128 stands for zero in the data rows.
Two rows play each game, the first against the second. How much does the first row win by? 15 is about a draw, 30 a big win and 0 a big loss. Wins can go round in a circle: one row can beat a second, the second a third and the third the first. Each row has two weighted sums of its numbers, A and B, taken from their middle values. A row wins by its A times the other's B, less its B times the other's A.
[119 158  97 161 143 187 146  72  97 134  82 196 174  69  72]
[129 187 117 195  83  94 140 153  79 164  60 177 157  96  93]: 19
[ 85 202 113 143 145 161 169  87 142 129  90 179 131  90  65]
[140 135 138 106 168 125 131  97 183  88 148 125 100 142 111]: 15
[ 97 167 157 169 112 134 126 137  94 201  66 158 117 112  88]
[116 160 124 131 172  77 130 156  79 131 144 122  94 128 132]: 10
[117  91 137 134  90  72 112 188 106 121 178  98 118 128 201]
[121 160 149 189 104 115 144 138  94 179  55 170 148  88  75]: 16
[168 125 113  91 170 189 140  78 170 100 143 104 103 152  99]
[167 108 125 119 119 140 119 126 127  98 175  86  90 166 160]: 13
[126 106 112  70 191 142 133 100 201  74 143 123 146 135 124]
[194 108  93  84 142 101 127 131 119  99 178  86 116 172 158]: 14
[117 168 116  90 183 131 137  93 166  86 139 102 128 157 120]
[150 177  88 128 195 151 138  94 123 139  78 156 139 118  59]: 13
[121 172  89 150 141 142 136 113 116  86 121 153  86 160 131]
[135 138 160 172 120  98 134 146 121 173  84 187 117  76  71]: 19
[171 116 150 111 128 255 108  66 151  69 101 109 156 158 127]
[ 95 180 136 168  96 121 166 142 106 166  56 190 158  82  65]: 17
[ 23 174 159 168  92 135 130 139 139 119 120 140 101 128 156]
[103 111 146 119 150 111 130  84 186  94 137  92 124 190 146]: 26
[134  99 137 146  49 114  70 200  85 144 176 131 158  82 176]
[162  81 103  89 174 166 135  93 185  92 163 115 112 149  99]: 10
[122  76  87  77 159 224 123 123 171  88 148  66 134 177 148]
[ 68 159 149 184 113 112 148 117 167 142 105 171 112 104  67]: 14
[180 103 175 140 108  24 107 180  81 153 132 161 115 119 137]
[200 126  61  66 146 114 127 119 146  99 157  66 141 179 178]: 9
[ 88 172 114 151 131 190 156 101 152 134  68 193 149  76  63]
[213  65  74  77 145  77 105 166 139 111 167  76 148 155 187]: 21
[171 110 151 128  98  72  95 172 117 104 166 107 109 141 186]
[168  83  88  63 154 121 126 100 197  81 173  84 167 152 159]: 10
[129  74 139 101 168 137 113 130 109 113 167  95 106 168 146]
[172  96 103  65 148 176 124  87 215  77 157  81 149 158 142]: 12
[145 156  90  67 165 184 156  67 178  79 143 129 135 138 108]
[109 153 183 136 161 134 142  62 184 132 101 135 120 124  80]: 13
[209 109  81 100 153  80 108 134 114  74 170 121 137 145 167]
[104 171 143 160 122 131 167 114 111 181  60 178 147  86  54]: 16
[107 159 124 189  76  75 146 166  63 206  94 161 158  65 100]
[144 209 107 164  42 158 137 161  79 170  64 176 184  52 106]: 17
[131 195  98 171  64  93 153 168  65 183  61 182 170  78 105]
[153  77 186 133  43 120  91 134 107 159 164 111 130 117 206]: 19
[150 184 134 164 126 148 159  87 152 101  93 180 121  79  77]
[ 53 127 193 125 115 111  88 132 176 113 153 128 124 125 169]: 16
[ 84 144 132 176  72 124 131 143  77 187  55 195 174  95 119]
[112 118 104 101 191 173 155  47 153 120 126 103 140 163 100]: 13
[103 183 141 120 167 134 142  98 139 136 109 163 103 127  69]
[124 111  87  81 171 161 158  77 187  80 152 112 129 165 114]: 13
[103 158 122  96 173 142 149  85 166 106 134 126 103 156 109]
[ 89 186 148 142 150 125 159  96 132 161  83 174 134  95  54]: 15
[163  76  76  61 149 174 144 114 183  69 166  81 141 164 158]
[158  84  84  69 150 221 124 100 152  65 161  76 165 141 173]: 15
[177 122  92 101  68 180  65 129 112 101 169 118 197  86 215]
[197  85 111  94  90  87 101 148 140 111 188  81 143 142 201]: 15
[103 176 142 161 134 116 151  98 111 154 109 171  95 113  83]
[253  93 135 108 119 136  88  94 128 116 149 127 102 156 152]: 22
[124 184 138 158  87 154 152 129 103 165  48 180 199  53  73]
[111 175 112 184  49 119 147 182  60 187  59 168 177  83 104]: 15
[126 200 147 153 103 140  93 170  57 198 103 154 126  67 105]
[138 113 135 143 101 133  82 163 114 105 166 133  98 114 186]: 15
[196  95  84  75 154 139 129 121 163  67 161  72 141 158 176]
[137 169 100 179  59  87 148 174  56 181  79 190 141  87 119]: 15
[178 135 167 146  82  32 103 140  82 156 104 104 149 152 206]
[ 77 140 152 184 103  93 128 157 103 167 130 172 105  95  86]: 14
[144 189 117 166  92 117 153 164  77 179  48 174 184  66  66]
[113 144 174 182  89  74 128 175  87 182  70 160 127 114 107]: 16
[101 122 154  71 169 114 136 105 180  90 145  99 135 167 142]
[183 207 143 176  83 108 105 100 129  68  96 152 180  95 148]: 12
[179 137 126 106 167 212 128  42 176  85 130 113 149 114  97]
[116 153 121 172  62 147 154 163  90 178  51 187 194  58  80]: 17
[ 99 146 102 107 150 157 115 121 131 105 184  70 122 134 159]
[111 159 119 176  62 135 155 169  88 181  55 184 187  57  83]: 14
[ 86 180 144 178 108 133 147 162  89 161  81 181 125  81  64]
[189  32 111  89 140  93 111 163 149 111 174  94 115 176 150]: 10
[ 75 104 167 165 109 124 116 145 130 118 147 131  82 155 138]
[125 153 128 177  78 138 146 161  90 173  50 186 190  54  82]: 16
[ 49 150 148 187  53 102 144 163  69 185 101 169 137 102 128]
[147  42 115  85 166 109 107 115 127 111 168 129 131 145 186]: 10
[127 120 166 143 175 119  84 144  92 143 128  93 108 148 132]
[154 100 110  82 148 137 124  93 150  83 167  70 151 156 192]: 16
[ 97 177 137 168  98 142 161 143 101 176  64 187 137  78  64]
[131 104 107 146  47  85  82 226  74 162 154 115 168  90 201]: 14
[177 145  96  70 124 160 130 121 130  82 158  69 124 172 187]
[134 113 109  79 162 157 120 126 167  79 164 102 110 158 147]: 13
[ 68 206 133 162  99 131 174 132  98 170  63 176 144  82  88]
[107 155 149 191  79  75 138 149  67 194  81 170 169  80  95]: 15
[177  66  69  76 145 200 117 156 166  60 162  82 131 151 170]
[142 165 129 169 116 127 132 140  54 181 103 158  84 101 119]: 18
[103 157 156 174  84  78 149 164  85 176  82 195 144  79  86]
[124  93  94  86 150 132 123 138 139 118 183  79 110 173 152]: 12
[162  82 111  98 121  97 114 117 143 134 173  74 117 169 195]
[134 108  85  86 147 212 120  93 177  95 171  74 127 146 154]: 22
[107 132 133 102 162 187 156  73 169 124 131 104  97 164  93]
[158 197 139 163  96 100 148 116  68 173  69 183 128 109  95]: 14
[111 162 132 131 144  68 118 143 134 112 150 147  94 138 127]
[ 84  92 165 131 118 190 116  98 151 108 155  93 100 173 150]: 9
[117 185 129 170  81 157 145 139  90 165  56 187 183  51  84]
[ 95 139 168 187  74 110 140 166  76 196  77 168 132  94  94]: 15
[ 87 193 126 193  41 112 145 139  71 193  88 149 149  99 127]
[ 62 128 171 189  89 101 145 162  71 199  76 160 146 102  94]: 10
[127  70 131  88 147 125 141 103 201  86 164  83 126 178 145]
[126  89  75  68 128 133 116 152 148  98 192  74 148 158 184]: 16
[172  78 114 102  93 122 116 133 141 114 178  71 126 131 228]
[ 68 115 165 191  98 113 147 144  96 184  90 179 124 100  79]: 21
[107 138 156 106 156 120 135  84 160  87 156 102 120 137 164]
[175  92  67  65 139 161 128 121 179  69 181  84 146 153 159]: 12
[181 122  99 148  76  63  98 192  60 173 160 151 117  93 160]
[103 103 139  91 131 200 125  77 165 104 170 125 108 135 151]: 16
[145  79  96  68 181 186 125 102 159  96 166  94 133 156 123]
[101 147 164 199  79  95 112 149  49 187  93 142 144 100 145]: 9
[161 208 129 128 163 134 160  82 125 131  92 157 118 100  67]
[ 79 149 153 188  80  68 139 173  79 171  96 178 132  99 112]: 13
[144  93  99  68 160 140 124 107 207  82 170  79 149 155 146]
[ 74 139 172 146 117  62 104 145 138 120 144 128 111 149 165]: 16
[115 176 151 147 150 142 159  99 121 147  72 167 122 124  46]
[117 177 161 148 147 158 129 114 129 154 101 154  89 103  72]: 13
[136 144 136 186 108  71 121 193  66 177  59 158 146 113 103]
[138 121 123 112 196 150 137  80 133 150 127  96 103 144 109]: 13
[ 37 126 178 175 135  79 136 149  99 173  99 129 119 145 108]
[ 54 121 133 153  84 160 106 177 136  85 142  96 124 130 218]: 13
[160 121  85  83 191 157 147  98 177  93 137 105 116 162  99]
[238 202  62  99  90 139  85 124 111  64 148 101 190 125 185]: 15
[104 182 124 117 181 143 148 120 135 115 132 130  95 128  73]
[110 106 140 129 180 165 113 127 110 151 112  50 126 191 105]: 8
[143 163 117 112  52 113 101 184 136  85 166 152 152  70 197]
[ 99 160 161 121 159 108 121 109 150 144 127 134  90 151 100]: 12
[ 71  95 146 126 109 165 114 169 117 130 172  97  84 159 148]
[193  77  79  69 158 169 120  67 189  89 160  95 156 152 153]: 19
[ 99 181 147 169  99 132 143 159 110 180  64 180 148  64  64]
[ 68 124 157 123 157 144 136 114 121 134 126 106  91 186 124]: 15
[ 98 171 132 174  75 109 145 174  68 203  65 172 149  87  92]
[ 93 114  93  84 148 112 112 124 126 115 177 101 131 163 189]: 15
[113 102  78  85 175 150 135 141 143  82 164  87 120 170 151]
[132 140  73 152  95 122 126 133 110  76 158 115 105 162 200]: 15
[129 108 140 130 196 120 122  93 137 142 101 116 109 159 119]
[147 102  64  87 145 153 129  89 161  87 179  86 140 143 190]: 11
[ 97 180 116 116 168 185 137  87 171  79 113 169 139  95  90]
[189 200  87 135 125  61  84 115 129 128 148 144 135  93 161]: 14
[154  87 142  98 179 165 104 108 174 102 135  64 126 165 143]
[184 133 120 123 183 161 124 106 113 103 136 123  89 131 108]: 17
[125  92 141 112 130  62 112 151 110 136 161  82 119 165 195]
[142 136 155 142  89  61 111 161 118 114 158 129 103 116 190]: 11
[ 95 165 164 165  96 157 109 150  89 161 123 172  98  70 119]
[ 91  95  98  94 168 136 129 162 175  93 169 101 105 160 121]: 11
[194 181 152 165  61  45 107 141  71 143 118 121 152 103 192]
[157 193 156 183 110 136 142 117  88 127  49 165 163  97  75]: 10
[204  86 100  72 178 125 143  90 168 109 147  87 129 177 110]
[ 96 184 177 155 122  90 111 145  63 186  70 144 134 125 132]: 14
[122 134 120 184  44 128 143 185  81 186  61 179 185  60 103]
[ 86 173 157 122 153 152 117 119 131 108 148 126  90 133 121]: 15
[127  85 136 151  89  93 105 203  66 132 152 110  99 166 177]
[123 191 128 131 147 159 175  81 149 121  75 174 132 110  53]: 14
[201 155 147 126 159 168  70  66 108 154  95 120 141 134 126]
[185 100 106  97 160  66 108 136 120 127 159  86 120 166 170]: 26
[ 42 123 177 142 142  80 130 201 178 130 128 150 117  96  77]
[ 95 174 126 179  60 149 147 150  98 179  57 181 177  61  97]: 19
[134  53 125  87 171 122 118 148 154 102 180 103 115 139 144]
[181 116  50  70 130 152 138 107 183  73 185  90 139 150 154]: 9
[149  95  93  65 145 126 146  77 187 105 175  98 135 168 145]
[159 143  99  98 178 139 135 104 188  56 156  91 141 130 120]: 18
[140 106 143  93 144 115 123 115 160  83 171 104 111 155 161]
[ 92 194 139 141  85  86 148 143 104 101 150 133  95 151 155]: 18
[132  85 126 121 173  81 134 133 155 110 161 105  99 158 122]
[ 95 133 159 190  80  96 145 177  76 193  71 169 154  80  87]: 18
[107 188 139 175  96 125 152 146  89 176  57 177 136  93  80]
[223  80  86  60 136 195 129  90 170  64 163  95 157 160 134]: 17
[139 106 156 128 189 174 131  94 174  87 130 106 111 114 106]
[108 179 134 125 110 126 161 103 164 111 139 112  75 156 141]: 25
[ 90 140 159 185  55  88 140 180  79 190  87 177 142  95  99]
[ 76 115 128  97 101 162 108 142 133  75 197 121 143 126 175]: 15
[117  87 153 170  42  51 101 194  75 172 123 147 184  87 184]
[ 73  91 184 140  87 121  92 176 106 153 163 135  99 124 158]: 16
[ 67 137 170 196  57  95 141 166  88 189  88 157 138 108 106]
[183  86 103  85 164 154 121 121 165  91 164  70 115 165 142]: 18
[ 97 232 117 169  64 203 134 125 104 127  71 172 173  68 103]
[103  71 155 138 143 131 121 119 133  88 130 117 103 193 162]: 17
[139  50 128 119  71 181  75 171 121 120 187  98 133 122 196]
[133 133 123  88 135 129 135 121 175  77 173 102 104 161 143]: 16
[ 94 161 140 170 124 101 167 116 122 155  93 191 122  87  66]
[147 118 143 176 103  20 115 183  59 171 131 147 128 126 113]: 9
[161 156 127 164  78 170 143 117  97 164  57 189 195  36  93]
[122 124  91  96 151 186 139 109 162  84 176  81 110 144 142]: 16
[ 69 171 149 174 103 125 157 141 100 177  76 185 143  72  74]
[101 109 137 106 154 137 104 147 148  99 128  82 111 186 182]: 15
[ 96 210 145 135 149 146 160  95 154 120  91 156 109 108  81]
[222  63 108  95 120 119 121 118 202  68 169  98 124 161 152]: 14
[127 144 130 164 129 112 111 178  39 164 120 174  96 104 106]
[125 134 123 110 172 201 143  88 169  89 118 152 104 130  85]: 9
[102 112 191 125 160 130 135 148 149 110  74 164 121 163  60]
[183  78 105  73 144 163 126 127 148  93 173  84 109 173 145]: 9
[118 173 114 179  44 158 148 149  81 177  65 187 175  59 101]
[140  97 107  76 163 194 135  71 203  80 149  73 157 145 147]: 15
[131 105  88  73 137 150 145 113 176  71 171  90 127 167 172]
[145  67 127  63 168 182 113 115 201 100 159  94 125 146 134]: 16
[141  81 140 120  88  91 101 172 124 109 180  98 115 149 196]
[ 74 170 152 184  91  73 143 148  97 182  98 168 124 100  97]: 17
[149  72 131  90 175 188 135  63 186 100 152  87 134 149 117]
[ 96 191 154 165 112 133 156 128  99 173  57 172 135  94  76]: 10
[ 91 103 144 104 115 119 131 152 178  96 167 108  91 178 143]
[130  87 125  92 141  96 100 145 178  92 174  76 145 142 191]: 17
[198  95  91  72 138 144 101 166 109  87 175  64 151 140 191]
[ 41 143 181 122 141 133 105 111 129 109 157 105 131 134 170]: 28
[120 106 121  78 182 144 144  93 184  85 152 115 124 150 123]
[135  42 109 125  81 134 106 170  96 136 195  82 125 138 200]: 17
[124 119 110  80 163 149 136  96 191  76 158  92 129 156 153]
[105 199 165 157 105 139 130 147 108 152  83 191 123  85  63]: 14
[103 146 172 165 139  86 136 158 117 183  70 163 143  88  56]
[114 179 143 154 116 133 100 131  97 145  64 187 219  58  97]: 8
[163  99 120  89 181 156 138 101 185  88 145 108 103 145 117]
[100 168 125 175  82 125 161 166  73 193  53 176 156  84  81]: 16
[173  82 126 124  98 154  82 145 145 108 185 101 103 130 172]
[152 113 123 107 146 134 126 115 134 124 177  86  87 145 150]: 10
